The rows below fall into families. The same turns and mirrors carry the whole set onto itself and the rows of a family onto each other. For each named row, which other rows are in its family? Write them in the order they are listed.
These 36 rows form 6 families of 6 rows each.
mif: [  7  -6  -1  -2  29 -13 -16  10 -17   4  -3   0  -2  -8 -13  -6  -5  -2
  12   9 -14   5  -7  -8]
Mupe: [  0 -17   5 -10  24  -9  -1 -15 -17   6   1   8 -11   6  -4  29   5  -7
  11  -2 -10   2   5   5]
veno: [  1  -7   3  -9  26 -17  -7   9 -19   5   2  -7  -1 -10  -9  -2  -8   1
   9   8 -14   9   0  -9]
zumif: [-13 -15  -8 -20  -4  -4 -10  -5 -22   0  -3  -6  -4  -9  -4  13   0  -4
 -10   1   4  10   4  -5]
Nuf: [  6 -14   2   2  -6  15  -8  -8  16   8   6  16  -7  19 -20 -11 -11   9
  -1   0  10  -2   4   5]
mef: [ 15  -4   9  14 -12  12 -11  -6 -10   7  -1  20   3   7   8 -12   9   8
  16 -15  11  -3 -12  -4]
Vifip: [  7  12   9  16  -4  -4  16 -11   5 -12   4  -4  12  15   1   0   5  15
  -2  -3  -7  -9  -4  -3]
guzif: [ 14  -6   9  14 -11  18 -15  -6 -13   8  -8  16   8   2   4 -13  10   5
  16  -8   4  -1 -13  -7]
pul: [  4  -8   1  -6  25  -9 -10   9 -18   9  -2  -6   7  -7 -14 -10  -5   2
  14  12 -18   6  -1 -10]
bal: [  6  17   5  13  -3 -10  16  -7   8 -13   3  -3  10  14  -1   0   3  12
   1   0  -3  -2  -9  -3]
kam: [  4  -5   4  -8  25 -14  -6   7 -12   8  -2  -6   7 -11  -9 -10  -7   7
  10  11 -21  10   0  -5]
tugad: [  9  13   6  17   2  -7  16 -13   9 -12   2   3   1  18   2   1   4  13
  -5   2   0  -7  -6  -4]
Sedon: [  3 -13   8  -5  23  -6  -4 -19 -18   3   1   7  -2  13  -2  29  11  -6
   9  -2 -13  -5   4   8]
vid: [  6  -6   0  -6  24 -13  -8   9 -13   6   0  -6   3  -4 -19  -9 -10   2
  18   7 -15  12  -3  -7]
Rulo: [ 12 -20   4  -6  -6   6  -3  -9  19   7   8   7   1  27 -14 -10 -10  13
  -1   4   3   4   0  12]
guk: [ -7 -16  -5 -26  -8  -1 -10 -12 -18   3  -6 -11   2   0  -4  12   0   5
 -17   1   5   3   7   1]
diset: [  8 -11   6   3  -3  10  -2  -7  16   9  11  17  -1  24 -11 -15 -13  13
   5   3   9   0   3   4]
pez: [-10  -7  -7 -19 -11  -6 -10  -5 -15  -1  -5  -9   3  -2  -6  13   3  -2
 -14   6   9  14   3  -4]
kap: [ 10 -10   3 -11  19 -13 -10  10 -14  11  -7  -7   5 -10  -9  -9  -5   3
  11  14 -14  11  -8  -8]
Duzon: [ 19  -9   6   5  -9  16 -13  -8 -15  11 -10  12   6   2   3 -17   5  12
  19 -14   4  -4 -11  -5]
dod: [  6 -17   7  -9  23  -5   2 -21 -16   0  -3   4  -4   9  -5  25   6  -2
  16  -6 -18  -5  -4  11]
Gige: [ -8 -13 -10 -20  -9  -1 -12 -10 -18   1  -7  -8   3  -9   0   9   4   3
 -15  -3   1  11   6  -1]
Rivu: [  7  13  11   8  -3  -5  17 -13   3  -8  -2  -1  12  12  10   0   6  17
   0   3  -4 -11 -10  -1]
gid: [ 15  -8   6  10  -9  15 -13 -11 -14   8  -8  19   7   2  10 -12  12   8
  16 -14   2   1 -12   0]
libit: [  0  -8   4  -7  21  -7   2 -16 -18   2   0   9 -11   6  -9  30  11  -4
   6  -8 -10 -10   6   7]
Lize: [  1  -9  10  -7  21  -4  -3 -22 -22   6  -1  10  -6  12  -4  27   7  -3
  15  -6  -6  -3   7   7]
gafub: [ -9 -14 -13 -20  -9   0 -11  -6 -14   2  -4 -10   2  -2  -9  12   5  -2
 -15   2   3   8   9  -4]
bivu: [  4  14   4   8  -6  -6  15 -12   7 -10   2  -3  13   9   9  -4   4  20
  -5  -3  -7  -7  -3   1]
noz: [  8 -14   5  -2   0  11  -5 -12  11  10   9  12  -3  27 -21 -10 -14  12
   8  -1   7   2   9   8]
bul: [  6  14   3  13  -8  -2  16 -10   9  -8   5   2   6  13   7  -6   2  16
   0  -5   3  -8  -4  -5]
nove: [-11 -13 -11 -21  -3  -5  -9  -5 -18   1  -3  -3  -5  -1 -10   6   3   1
 -17  10   8   9   7  -6]
nasef: [ 11 -16   6  -3   1   9  -4  -9  18  14   8  14   2  23 -13 -16  -9  15
   4   5   0   6   7  10]
rakem: [ 14  -1  12  15  -8  10 -10  -2 -19   7  -6  17   2   1   0 -17  11  11
  12 -11   8  -5 -11  -9]
Mek: [  5 -20   9  -9  22  -5  -2 -21 -15   6   1  12  -4  10  -2  25   9  -3
  11  -4 -15   3   5  13]
mub: [ 13   0  11   9 -13  13 -15  -7 -19  10  -9  16   7   4   7  -9  10   5
  16  -9  13   1 -10  -7]
dodu: [  9 -17   6   1  -3  13  -5 -11  16  13   7   9   0  26 -17 -11  -9  12
   0   5   6   3  10   4]

The rest of the family of guzif: Vifip, pul, Sedon, gafub, dodu
The rest of the family of Nuf: mif, tugad, libit, nove, rakem
The rest of the family of mub: bal, vid, pez, Lize, noz

The rows below fall into families. The same turns and mirrors carry the whole set onto itself and the rows of a family onto each other. For each named row, which other rows are in its family? Write them in the order they are listed.
These 16 rows form 4 families of 4 rows each.
N: [-8  5 -4 18 -2  1 -9 -7]
M: [ 13 -10 -14  -3   3 -21   5   6]
V: [ -9  26 -14  15  13  -2  -9  -3]
J: [ -7  25 -15  15  14   1  -5  -6]
X: [-6  8 -3 16 -6  2 -4 -9]
U: [-11  23 -13  18  12   1  -7  -3]
Z: [ 15   5 -22  -5  21 -22   6   4]
T: [ 15  -7 -14  -7   6 -21   7   1]
F: [-9 10 -7 18 -3  4 -7 -6]
C: [ 15  10 -24  -4  19 -21   8   5]
P: [ 12 -11 -12  -4   4 -17   9   2]
L: [-10  24 -17  16  16   1  -3  -5]
H: [ 15   8 -23  -2  19 -23   5   8]
K: [ 13   7 -27  -2  22 -23   3   4]
Y: [ 13  -9 -11  -5   2 -21   2   5]
A: [ -8   7  -5  16  -3   3  -6 -10]

The rest of the family of T: U, Z, F
The rest of the family of V: N, C, P

The rows below fall into families. The same turns and mirrors carry the whole set onto itself and the rows of a family onto each other. For each named row, which other rows are in its family? Write them in the order they are listed.
These 16 rows form 4 families of 4 rows each.
vak: [ 20 -20  17  11  -2  35   4   4   5  -5   2]
muba: [ 12 -22  11  10   4   7  11 -30   1   0   2]
nibo: [ 25 -23  15   4  -1  35   9  -1  -3  -3   5]
vilun: [ -1   6  -5  -1  -5   2   7 -17   2 -17  -3]
domo: [ -4   1   6  -6  -1  -5   6 -14   0 -11 -12]
Gote: [  9   1   0   5   8  -7  11  -4   4 -10   6]
mitez: [ 20   8   5  -8   1  22  -3   9 -11  -2  -2]
Gigog: [ 13 -25  12   4 -11  22   1   9   0   7 -12]
dabas: [ 15  13   9 -13   5  29   2 -12   1   1 -12]
Matir: [ 19   5   1 -19  -7  22  -4   5  -1  -4  -4]
nilo: [  5 -24   8  -4  -8  24   9 -28   2 -12  14]
fem: [ 14   2   0 -15  -4  27  -2  10  -2  -9  -9]
Rako: [ 19 -22  26   2   3  35   4  -4   5   4   0]
fud: [  6 -29   3   5  -3   7  12 -25  12   3   3]
sonas: [  0   1  -1  -9   1  -4  -1 -16   6  -8 -11]
Gezil: [  9 -24   2   9   5  14  11 -30   2   5   5]

The rest of the family of fud: vilun, mitez, Rako
The rest of the family of domo: vak, Matir, Gezil
The rest of the family of muba: nibo, fem, sonas

The rows below fall into families. The same turns and mirrors carry the whole set onto itself and the rows of a family onto each other. For each named row, which other rows are in its family? Write them in the order they are listed.
These 32 rows form 4 families of 8 rows each.
Zilez: [ -4   3   4 -10   6   4   5   1  23  12  18 -15   5]
kesef: [  9   3 -27  -7  14   0 -26 -14  -6  22  -1  -9  14]
sib: [ -2   4 -17   6   7  -6  -4   7 -17   5  -1 -30   2]
tiso: [-9  1  5 -6  6  2  2  0 25  9 14 -9  9]
zolu: [  8  11   6  10   3   3 -15 -10   9   4  -5  -3  11]
fira: [ -2   8 -13 -18 -16  17  -7   1   4  13   1 -12   8]
budap: [ 10  13  -6 -21   8  -7 -18 -11  14  -3   4 -10  32]
lupu: [ -6 -20 -23 -16   9 -16 -16   6   4   3  12 -15   9]
Nugi: [ -4  12 -14 -18 -18  15 -11   1  -1   9   3 -19  12]
puz: [  2  14   4  10  -2   4 -24  -9   8   1  -3  -8  11]
pekan: [  8   9 -10 -13  32 -15  -7  -3   5  19   6 -26   7]
Vara: [  5   2 -29  -9  10  -1 -25 -13  -5  26   0 -12   6]
gegu: [  8  15   2  14   5   4 -17  -1   9   7  -6  -4   7]
kapil: [  7  16 -14  -4  31 -12  -5  -4   3  15   8 -28  13]
vudif: [ -8 -18 -21 -15  14 -17 -11   2   5   2  17 -11  11]
Ravu: [  4  -1 -25 -10  13  -4 -27 -17  -8  23   4 -12   8]
Letaf: [ -4   6 -18   6   5 -12  -2  12 -13   1   0 -21   0]
nuzod: [  4  13  -2 -24   6  -3 -23  -5  13  -4   1 -13  31]
peta: [  4  10   2  12   1   4 -22  -8  11   7  -6  -3   8]
Beg: [ 12  12  -2 -26   2  -3 -20  -1  13  -3  10 -15  27]
nog: [ -2   2   1  -4   2   7   2   4  24  10  18 -15   5]
fur: [ -7   4 -17  10   4 -10  -8   9 -15   1  -3 -24   3]
Nali: [ -7  13 -12 -24 -18  10 -13   1   1  10   8 -15   9]
veba: [-10 -19 -20 -22   9 -15 -12  -2   3   1  13 -14  14]
Posog: [ -6 -13 -23 -10  11 -19 -11   6   1  -2  19 -15  16]
Gosaf: [ -6   0   4 -10   0   0   4   4  22   9  17 -18   0]
Lok: [ -9   2 -15   7   2  -6  -8  15 -11   4   2 -24  -3]
dekeg: [ -8   5 -14 -22 -15  16 -16   0  -3  10   5 -16  15]
kazon: [  0   1 -31  -7  11  -7 -28 -10  -4  21   0  -6   5]
poran: [  6  11  -2 -22   6  -8 -21  -3  13  -8   7 -10  30]
finim: [ 12  17 -10  -3  27 -17  -3  -2   7  11  11 -26   7]
feb: [  9  15 -10 -11  30 -15  -5  -1   2  13  10 -29  11]

The rest of the family of fur: Zilez, Nugi, Vara, vudif, peta, poran, feb
The rest of the family of nog: zolu, lupu, kapil, Ravu, Letaf, nuzod, Nali

